The rows of D fall into several groups, and each row is roughly a mix of its group's hidden directions.
D (95 x 10):
[[ 14.9  -0.1  -2.4  -7.8 -25.7  19.3  -8.7 -33.7 -25.0 -17.6]
 [ 13.9 -13.2 -20.5  37.3  -1.0   6.4  16.0 -25.9  -4.0  17.3]
 [ 42.2   4.3  -1.7  22.6  24.9   4.5  -5.6  -1.3 -11.3 -18.8]
 [-33.6   6.3  -6.2  31.1  17.3  15.1  -4.0 -12.9 -23.7  -4.7]
 [  0.1 -21.1  12.2  24.4  23.6  20.6   8.8  17.3 -10.2  28.5]
 [ 14.0  12.6 -29.5  -7.9  18.2  10.2  10.1  14.7 -13.0  35.5]
 [ -8.5  21.4   4.7   3.3  30.6  -5.5   0.5  36.0  21.4  13.4]
 [-39.1 -21.0 -20.7   1.6 -13.2  -6.6   9.3   2.2   0.0 -27.5]
 [ 27.4 -36.4   3.3  13.5 -23.4  -5.5  15.1   1.4 -16.9  10.1]
 [ 33.3   7.3  31.0   6.8   9.9   2.7  -1.6  28.9  -4.3  18.4]
 [-20.0   5.9   0.7 -17.8 -17.1  -9.4 -34.3  32.3   5.9  -8.9]
 [ -8.2 -17.6  19.3  11.0 -20.9  20.8  31.6 -12.8  13.8  19.2]
 [  6.1 -13.4 -27.3   4.5   0.9  16.1  16.7  -3.7 -32.7 -29.3]
 [  2.8 -19.0   2.8  31.2   6.5   9.6 -17.9  34.4 -21.8   1.4]
 [  6.2  12.3 -36.6   7.6  -1.2  -9.3 -25.5  20.2 -19.8 -18.4]
 [ -0.4  -7.2 -33.2  14.0 -20.7   6.0 -14.2  -4.3  20.6  31.8]
 [-26.3 -11.7  -8.2  14.5 -12.0  11.9 -19.2  40.1  -9.2   3.4]
 [-27.8 -17.0 -16.7  27.5   0.2  18.5 -16.9  19.0  -6.4 -18.4]
 [ 15.5   6.5  25.4 -15.8 -14.8   1.9 -22.2 -38.4   4.1  -9.2]
 [ 13.1 -12.6 -15.1  -9.1   8.1 -17.4  29.1   8.4 -39.3   1.5]
 [-18.0   2.4 -19.1 -22.4 -12.2  -8.1   9.2  18.5   0.0  40.3]
 [  6.8  11.8  -6.1  12.2 -20.1  17.7 -45.1 -14.8  -3.7 -10.5]
 [ 30.2 -26.1   3.1   3.2 -19.2  -1.7   0.1 -37.8   1.9  -6.7]
 [  2.5 -19.8   5.9  16.4  15.4  21.4   0.7  35.4  -3.4  28.3]
 [ -2.0 -18.3  15.6  -0.4  11.7   7.4 -16.7 -19.3  -0.6 -45.2]
 [-13.8 -34.1 -23.5  23.3 -22.0 -15.8 -15.3   3.9   2.9  -5.5]
 [ -1.7  18.2  24.5 -14.4  31.5  -3.3  -6.8   9.4   9.9 -33.0]
 [-17.3 -29.1 -17.8  11.6 -35.8 -12.2 -20.6   1.6  -1.7  -2.4]
 [ -8.9   1.7 -23.1   2.2  15.8   2.2   6.4  48.6  -2.3  13.6]
 [ -0.2   1.3  -5.8 -17.0   4.3  16.9 -17.0  44.4  24.1   1.1]
 [-27.3 -10.9  11.8  -4.3  -9.5  -3.9  15.7 -41.5  13.6 -13.8]
 [ -7.7  19.5  32.3 -32.3   8.5 -12.6   0.1  15.1  18.2  12.5]
 [ -1.8  -6.8  -1.1  -9.8 -35.8 -15.8 -40.0  -4.9   7.5 -10.1]
 [ -8.4  17.2   9.0  14.2 -13.2  36.4 -32.9 -12.7  -6.6   5.7]
 [-22.2 -20.2   2.8   6.1  -9.5  38.7   8.1  18.7  19.5 -11.8]
 [  1.9 -16.0 -27.1  14.8 -40.7  -0.5 -15.2 -12.9 -13.9   2.3]
 [  0.4   9.5   6.1   4.0   7.0  40.8   6.0  30.1  20.2  16.1]
 [ -9.8 -28.1  -7.3   3.5 -12.7  29.6  -0.3 -13.4  28.4 -22.2]
 [ 15.6   4.0  20.1  13.2 -12.1   9.8 -30.0 -13.2  35.7   6.4]
 [ -6.7 -32.3  37.4  22.0 -13.1   3.6   0.3  -8.9   0.6 -15.1]
 [  2.4   5.7  10.9  -1.0   6.6 -17.5  26.3   0.4  19.0  43.7]
 [ 20.0   7.8 -43.8  23.5   7.5   1.1  12.5  13.7 -11.1   3.7]
 [-36.9 -20.8 -18.0  14.5 -22.0   6.4  -1.8  17.5  16.1  -6.4]
 [-16.5  -2.8  44.4  -5.7  13.9  14.0  12.0 -17.9   9.3  15.7]
 [ 22.9   9.0 -38.5 -11.7   4.4  -9.7  -9.8  30.2  -6.0   9.1]
 [ -6.3 -18.4 -35.1  15.4 -18.2   5.9 -14.6   6.9  27.4  15.4]
 [  0.9 -27.4  20.4  23.3  10.3  12.8  27.3 -20.4  -1.7  18.0]
 [ 12.6  -7.5   8.3 -13.9  -7.4  10.7 -16.4  17.6  34.9 -32.0]
 [  6.5 -15.5  24.8  -2.5  -5.0 -22.7  20.6  -3.0 -34.1 -20.7]
 [-14.6  19.4 -13.4   9.8 -10.4   2.9 -31.9  -8.8  31.2  20.3]
 [ -9.5 -33.6 -21.1  33.1 -18.3 -11.2 -14.4  -4.5   4.5  -1.0]
 [ 24.0  -5.9   9.6 -13.4  11.9 -25.1   5.7 -27.2 -15.1 -28.5]
 [-24.8 -11.8 -13.5  14.3  15.3  -6.6  17.8  39.2   4.5  13.1]
 [-18.1  -9.3   1.5  -8.7   4.0  27.1 -11.8  31.2  32.3  -8.2]
 [ 19.5  24.4  -1.8 -26.2  34.2  -5.4   4.1 -19.7  -9.9  -9.7]
 [-16.3  28.9   4.2  18.9  -5.6   8.1 -19.0  18.5 -33.5   8.7]
 [-30.1  -8.6   8.2   2.5  -5.1  12.2  -9.9  -0.5  28.6 -36.4]
 [ 33.7   0.8  -4.3  13.1   7.8 -27.3  -9.7 -24.9  24.9  -0.3]
 [ 27.4 -15.1   2.4  27.1 -16.7   6.5  -0.2  29.4 -19.3  14.0]
 [  6.5  -0.2 -21.2  -8.1  34.4 -15.6 -28.5  20.1  -8.4 -13.8]
 [ 10.4 -13.3 -14.2  20.5 -17.7   8.8  -8.1  24.0  12.5  37.0]
 [ 31.6 -29.1   4.2  -5.4   3.2  31.7  18.6 -10.2   4.1  -9.4]
 [-47.6  -4.3 -16.0  -4.6 -14.7  -3.2 -19.5   9.3   0.4 -14.6]
 [-28.2  -6.1 -11.7   2.5  19.2 -16.7  11.6 -36.9 -16.8   8.0]
 [ 41.6 -20.6  20.1  11.4 -16.7   5.6   3.7  -9.2  -6.6  18.1]
 [ 13.4 -19.1  21.5  -7.2 -36.8   0.7  19.8 -11.4  23.0  -2.1]
 [-27.7 -23.5  -8.9  -5.4 -35.2 -22.2  -2.1 -11.9  -1.3 -12.7]
 [ 19.3  -4.4  -6.6  17.6   6.5 -14.0 -34.1 -14.5  18.6 -27.6]
 [ -7.1  -3.5   1.1  -0.2  12.2  -1.8  20.0   3.3 -15.9  50.9]
 [ -2.8 -30.9  34.3  15.1  11.0  -7.6  13.8 -22.3  -9.7  11.6]
 [-18.6 -12.1 -20.7  22.0   3.1  -7.9 -25.7  32.6  10.7 -12.4]
 [ 10.8 -28.1  27.0 -20.0   8.0  -0.3  -4.6  22.5  28.5   5.0]
 [ -3.6  28.1   0.3  -2.7  33.0  13.3  -4.4  35.7   3.7  -8.9]
 [  4.6  35.2 -28.5 -14.1 -16.5  -9.6 -16.3   0.0  -1.9 -23.7]
 [-18.8 -10.0 -18.8  17.8  -7.6   8.6  -3.2  32.4 -21.1  26.6]
 [ -6.7 -21.4   6.9 -11.3  13.8  27.4  23.7  10.1  -0.1 -34.4]
 [  9.7  17.0 -30.3  16.2 -14.9  -6.2   0.6  15.8   1.7  37.3]
 [ 20.4  26.8  20.3 -16.1  31.9 -18.8  -6.0  -2.8  -7.0 -14.3]
 [-25.0   0.7  13.6  23.6  32.9  13.4   6.1  19.5  15.1  13.6]
 [ 45.8  17.9   8.8  -1.1 -19.3   9.3  18.5   2.1   6.9  10.8]
 [ -3.3 -20.8  19.9  10.0  -8.2  22.7  -9.3   5.2  33.8 -26.2]
 [  9.4  -2.2  28.3  16.2  23.7   2.6 -28.4  25.2 -16.3  -6.2]
 [  7.0  20.3  -1.1  -9.9  -0.7  -0.7 -30.4   9.5  11.5 -41.9]
 [  5.1  -4.5   0.6 -20.4  17.7  33.9  15.3 -24.9   7.3 -25.0]
 [-16.8 -37.8 -14.1  10.1 -16.1 -30.0  -4.6  12.1  10.1  -5.4]
 [-14.8 -32.8 -10.8  18.1 -23.6  12.6  -6.2  14.7  26.8  -6.4]
 [-26.2  -3.1 -28.5 -22.6  20.4  -7.1   7.3   6.4   4.7  29.5]
 [-48.0  19.1 -21.4  -2.0   0.1 -12.2  -8.7   8.9   3.6  -4.7]
 [ -5.6  -0.7  -4.2  13.2  23.5  31.7  29.8 -14.2  10.3  22.2]
 [  2.7  19.0 -16.0 -16.7  25.1  36.8  14.1   6.9  -2.3  17.9]
 [-15.5 -12.1  -1.9   3.9  36.3   1.2  12.3  29.6   1.2 -26.8]
 [-21.1 -18.0   4.0  39.5  -1.4   4.4 -20.7  -3.1  20.0  16.2]
 [ 19.6 -26.1  -5.1   6.8 -13.7  35.5  18.1   5.3  -2.0  22.7]
 [  2.5   4.1 -27.9  22.9   4.0  19.9 -24.1  11.7 -14.3 -28.4]
 [ 14.8  -5.2 -28.6  27.4  11.5 -19.1  22.5   4.9  10.5  22.7]]
Here is one row from each group, named. Which group is each of the other rows in?
[ 21.1  27.0  -7.7 -24.1   1.8 -16.4 -20.7  -2.5   8.5 -29.5]	J
[-14.4  -3.5  -3.2   2.1 -14.0  49.4   8.1 -11.5  13.1  15.0]	S
[-19.7 -32.0  25.1  -8.8 -15.1  -6.4  20.6 -22.8   0.0  11.8]	F

[-18.5 -18.6   1.3  24.0 -18.8   9.7 -16.4   3.0   1.0 -38.4]	J
[ -5.3 -35.0 -14.9  17.6 -19.4   3.4 -10.6  11.7  29.9 -12.2]	S
[-13.5  15.1  33.6   9.9   5.3   6.2 -10.2  39.1  10.9  -1.8]	S
[  7.6  25.0 -13.2   5.8   3.4   1.4 -30.8  -0.7  26.5  30.1]	S
[ 13.4 -22.9  15.5  -3.2   2.7  10.7  -4.2 -16.0  23.5 -39.5]	S
[ -9.9  14.0 -16.6  -2.3  13.0  24.2  -8.0  32.9 -19.7 -24.5]	F
[ 20.8  -6.9   4.3  16.2 -22.2 -33.9 -25.3 -17.1   7.6   8.4]	S
[-24.8  -7.5  14.9   4.6   0.8   8.3 -11.0  15.4  28.7 -36.1]	S
[-21.6 -12.6  -3.6  16.0 -15.5   4.9 -24.1  38.6 -15.2  -1.1]	J
